One hidden turn or mirror swaps the rows below in pairs. Which row is each named row swapped with?
The rows were stretched afterwards, more along some directions than others.
vofo: [ 17   3  24  19 -22 -11   1 -29  -2   3   3  -3 -17  25 -29   8  -1 -26]
fomom: [  7 -37 -11  19  -1  14 -48   2   0 -29  -6  19  14  34  25  -2   4  -4]
gopag: [-13 -27  17  26  18  22  20  32 -22   9   3  10   2 -11   3  26 -21 -22]
pogap: [ 19 -23   0  10 -33  13 -47  -8   4 -37 -29   2  40  11  12  -5  24  -5]
Dol: [ -9 -29  27  38  15  32  35  29   3  14  -6  -5   6 -17  12  22 -12 -18]
zub: [ 10  12  -3 -16 -34 -16 -12 -16  -6  -6  -8 -16 -12  12  -1 -25   7  -5]
Kib: [ 12 -43 -12   0   8   0 -46  -1   1 -37   4  22  28  39  10  -8   1   3]
Zovak: [ -6 -47  -2  -8   3  -4 -31   4   4 -26  -1  13  16  22  10   5  -3  -1]
biz: [  9 -17 -11  -2 -41  19 -43  -8   5 -35 -37  17  35  10  13   0  15  -8]
Mav: [-17  -4 -11 -14  14  15  26   9  -7  34 -13  -3 -16   8  18  -8 -24 -18]
mota: [  0   4 -14  17  -9   5 -58 -15  -5   2 -18   1   8   1  28 -38  -9   9]
Muf: [  9 -29  -6  17   2   0 -37   7  13 -23  -7   0   2  22  14  -4   5  11]
tos: [-12   6 -20 -10  20   6  38   5 -18  44   5  -4  -4   6   0  15  -9 -33]
muku: [-17   2 -21 -16  16  13  36   4 -13  33  -5  -7  -3   1   7  18  -5 -34]
delut: [  6   4 -24   3 -24  -4 -45 -42  -3   0  -8  22  11  22  11 -17  -9 -18]
kes: [-27  -4 -28  18  15  25  41  29 -19  43  -3  -7   2  -8  17  10 -13 -18]
Fipur: [ 11   0 -14 -22 -26 -19   9 -13  -6   0  -3 -10 -14  12  -4 -19   8  -5]
zek: [ -3 -36   5  37   6  30  14  36 -14  20  -8  12  10  -5   7  35 -35 -33]
tup: [ -6 -44  -1  24  18  11 -14  25  -2  -7  -2   1   1  14  23 -10   1   6]
Zevek: [ 22   8 -23  13 -17   1 -70 -19  -8 -19 -18   8  -5  10  17 -35 -18  -1]
nit: [  4   4  -2 -33 -12 -31   2 -10   3  -6  -5 -13   0  10  -9 -16  11 -14]
Rodo: [-17  10 -20  -9  -7  14  24  11 -10  40 -15  12 -16  -7   6  23 -25 -31]
Raza: [-12   9  -9   5  -2  24  49  11 -17  54  -3   1 -29  -9  12   6 -20 -27]
fozib: [  9   9  -5 -14 -36  -1  -1 -36   9   8 -17   5 -17  25 -20  10  17   0]
kimiv: [ 11  -5 -27  -5 -15  -6 -69 -22  -4  -9 -13  19  16  13  25 -33 -21  18]
Bol: [ 26   7  32  19 -10 -19   9  -7  13   3  -8  -9 -23  19 -34   1  -6 -20]
kudi: [  1  -6   3  -4 -32  16  -9 -16  14   2 -22  10  -3  34 -19  14   8   3]
nira: [  9  -7  -8  -7 -36  11  -7 -31   8   6 -22  14  -5  30 -21  21   2  -3]
mani: [-12  -3 -19 -11  12  20  40   1  -5  24 -15   3  -1 -17  10  10  -4 -25]
mukoz: [ 26   5 -38 -14 -17  -8 -59 -22   7 -22   2  31  12   3  25 -19  -9   4]
Temab: [  2 -12 -13   6 -47  19 -29  -9  -8 -23 -32  15  26  13   7   8  10  -9]
bon: [  5  -6  -3  -6 -25   2   2 -20   7   9 -27   5  -2  27 -25  28   0  -8]
zur: [ 14   3 -27 -12 -23  -4 -69 -43  -7 -24 -12  29  11  25  13 -27  -6   7]
puvo: [ 10   7 -12 -15 -26 -17  22 -14  -7   1  -1 -11 -17   5  -6 -12   7 -15]
sop: [ -5 -25  29  24  22  28  15  46   0  18 -10  -8   8 -10  10  20 -18 -29]
noz: [-20 -29  12  22  14  37  32  24  -9  11   9  12  11  -1  -4  30 -13 -21]
Poz: [ 35 -34 -16  19  -4   8 -58  -8   8 -34   8  25  20  22  20   8  -3  -7]
Bom: [-20 -13 -34  -8   8  27  12   3  -3  19  -2  15   3  -2  30   7  -2 -11]
Fal: [ 13 -28  -5  20  16  -7 -15  30   0 -11   6  21  -9  16  -4 -18 -33   9]
Tem: [ 11 -18  29  24 -10  34   0  24  20  -2 -13   8   3  -6  12  11 -20 -24]
fevi: [  7   8 -11 -12 -16  22  34   0  13  30 -10   3 -22  -5  16  -2 -14 -24]
Kapav: [-15 -26  17  31  16  26  35  32 -19  18   6  18   1  -9  -4  27 -33 -21]
tope: [ 24  12  34  20 -21 -11 -22 -18  14 -10 -13  -5  -8  19 -31   2   0 -21]
zifep: [-21 -23  15  42  17  30  25  37 -14  20 -20  -1 -10 -28   7  29 -27  -7]
Gonil: [-15   9  -4  -6  17  -1  25  15 -12  41  -4  -6 -16  -5   1 -10 -10 -18]
paku: [-24   9 -13  -9   0  21  44   1  -1  35  -3 -12 -11  -9  18   7   5 -18]
ped: [ -5 -31  20  35  14  24   1  24 -20  14  -3  -7   1   1   9   6  -9 -22]
morub: [ 18  12  34  13 -11 -18   4 -12  13   0  -4 -10 -15  15 -40  11  -5 -23]
zeneb: [ 16   4 -24  21 -27   0 -60 -19  -3 -14 -18  11   7  -1  28 -37 -11  17]
Muve: [-14 -26  26  35  14  32   9  36  -8   9  -4  14   1   4  12  -1 -38 -17]
nof: [ -5 -40   2  35  15  37 -19  19  -1  -4  -8  18  28 -10  27  13 -20  -9]
pev: [ 16 -17 -12   6 -44  24 -43 -13   2 -29 -47  10  27   4  19 -12  14   1]

Swapped with Tem: fevi
Swapped with zeneb: Muf
Swapped with zifep: kes
Swapped with Gonil: ped
Swapped with paku: Dol
Swapped with Kapav: muku

